Named moves, each a turn or a mirror, and the order they were made in; the first pair answered:
k689:
[ -5 -14  -4  34 -17 -13 -12  23 -11  -6  17 -11   0  -2 -10 -16  15  -2
   7] => [ -6  26 -16  19  16 -10  -1 -20   2   4   5  19 -19  -4 -25   8   5   1
 -18]
[-15   6   5 -13  11   2  12  -8   0   4 -17  -7  11  -3   9   2   2   2
   1] => [-15  -5   7  -8   1   0   8   5  -3   2 -14 -13  14  -3  13  -3   5   1
   8]
[ -6 -11  -2   7 -22  16  -8  27 -17 -20  -9 -11   2  20  10  -7  23 -18
   1] => [ -6  25 -11  -7   7  19   2 -16  -5 -10 -22  15 -17  16  -4  14  13 -16
 -20]
[ -4  -1  -6  20  -3 -14   7 -23  -7  -6  11   9  18  14  -7 -17 -13   5
   4] => [ -5   1  -5  21  -2 -17   8 -22  -8  -9   9   8  19  14  -7 -18 -13   6
   5]
k188:
[  6  -6  -7  21 -14   8   9   7 -20   7 -18  -2  -1   7   2  -3  -4   9
  22] => [  8 -11  -5  25 -15   3   4   5 -20   7  -8  -3   6   4  -8  -3  -3  14
  23]
[  9   4   4  -3  12  -5  15   8  16   9   0  11   2  -2  -4  -7 -12   4
   4] => [ 10   3   7  -7  12  -3  16  12  14  11  -1   6  -2  -5  -2  -4 -10  -1
   4]
[  0   4 -17  14   4  -2  -9   6  -8  -4   7  -6  -3   8  -8 -10   6  -2
  -3] => [  2   1 -11  11   1   2  -9  12 -10  -4   6 -12  -9   1  -3  -6  12  -9
  -3]
k813:
[ 16 -24   5  18 -14 -13 -12  15  -8   2  29 -17  31  -9  -8  -6   7   8
   1] => [  9  -9  -8  24 -23  -2  -6  24 -17  -6  15 -31 -13 -15   6   0  18 -15
  -1]
[  8   8  10  11  -5   1   3  13 -10  11  -2 -12  16  13  13  -1  -7 -11
  12] => [  7   8   7   9  -5   0   2  11 -11  12  -3 -10  14  11  14  -2  -7 -11
  13]
[ 17 -15  13  -1 -10 -18  -5  10  -8   3  10   1 -21 -36 -15   9  11  -3
   0] => [ 15  -6  11 -11  -5  -9   2   6  -6   4  -1   2 -30 -34  -5  13   8  -9
  -3]
[  3  -4   9   0  -4   2   2  21   6  14   4  -7  10  -8   0   3   8 -10
   4] => [  2  -2   7   0  -5   1   4  21   5  12   0  -8   5 -10   3   4   9 -15
   4]
k819:
[ 10  13  20  -4  -3  14   5   2   9  26  10  -3  -7 -22 -16  12   4   1
 -11] => [ 10  11  19  -1  -3   9   3  -1  14  25  15   3   4 -17 -21   9   2   9
 -11]
[  8 -13  -2  -4   0  -9 -13  10  -4   1   8   3  17 -10  -7   2   8  -2
  -3] => [  8 -10   2 -19   4   0  -8   8  -4  -1  -2   3  21  -2   3   3   2  -2
  -2]
[ -2   8 -22  11   9 -11  10 -25  -3  -4  14  12   2  10 -15 -15 -13  14
  -1] => [ -3  18 -15 -12  15   5  21 -25  -4  -3 -12  11  -5  18   6  -6 -21   3
  -2]
[  2  -3  -3   0   9 -13  -4   5   2   6   7   9   8  -1  -8  -7  -2  12
  -6] => [  1   2   2 -15  14  -2   3   6   0   5 -10   7   4   2   5  -1  -8   5
  -7]
Then:
(two moves a pair)
[  0  -2  11 -22  -6  15  13  14   2   1 -21 -14  -9   1  22  13   1 -12
  -2] => [  0  13  -7   8   1  -6   4  -8   4   4   6  -4 -28 -22 -18  18  13 -10
 -18]
k819 k689
[-13 -11 -14  12  -8 -10   0  11  -4 -20  19  -3   5   2 -14 -17   6   6
  23] => [ -5 -21  10  -9   0  -5   4  19   1 -12  16  -3  25  -2  -6 -11   1   8
  23]
k819 k188
[  8  11  -3  12  17 -12  -4   3  16  16   2 -10   1  -6 -18   9 -14  -1
  -4] => [  9  -2   5   3  13  -7  -3  13  15  14  -4 -15  21   8  -4   0 -22   1
   5]
k689 k819
[ -7  -6  -3 -13 -10  13   6   9  -2   7 -18 -12   3   8  19  -3 -14 -13
  11] => [ -8  -8  -4  -3 -13   5   1  17  -6   9  -8 -18 -14 -12  11   2  -2 -17
   9]
k813 k819
[ 12  -2   2   0   0  10   7   8  -5  -1  -9 -20 -20 -20  25  29  -1 -10
  -4] => [  2 -10 -17  23 -15   5  -3   1  -7 -15   1 -12  14  19  18  -6 -16  15
   9]
k188 k689
[  0 -15   8 -23  -9  23   6  14   2  -9 -14  -2  42  46  32 -18  -6   0
   1] => [  9  11   3 -23  22   4   6 -33  21   9   7  27  41  23 -15   1  -9  17
 -27]
k188 k689
[ -8  -4  -5   5   9  13 -13 -11  16   6 -28 -12  12  27  21  -1 -11   0
   8] => [ -9   3 -11  19   8  11 -12  -9  14   5 -25 -20 -24   7  15   9   5 -17
   2]
k819 k689
[-14  17 -27  20 -14  -1  -1  -5  -6 -16  -1  -1 -12  25   2 -19  -4  -1
   2] => [ -6   7 -11  11 -19   5   1  19 -12 -12  -7 -20 -31   1  16  -4   9 -17
   4]
k188 k188
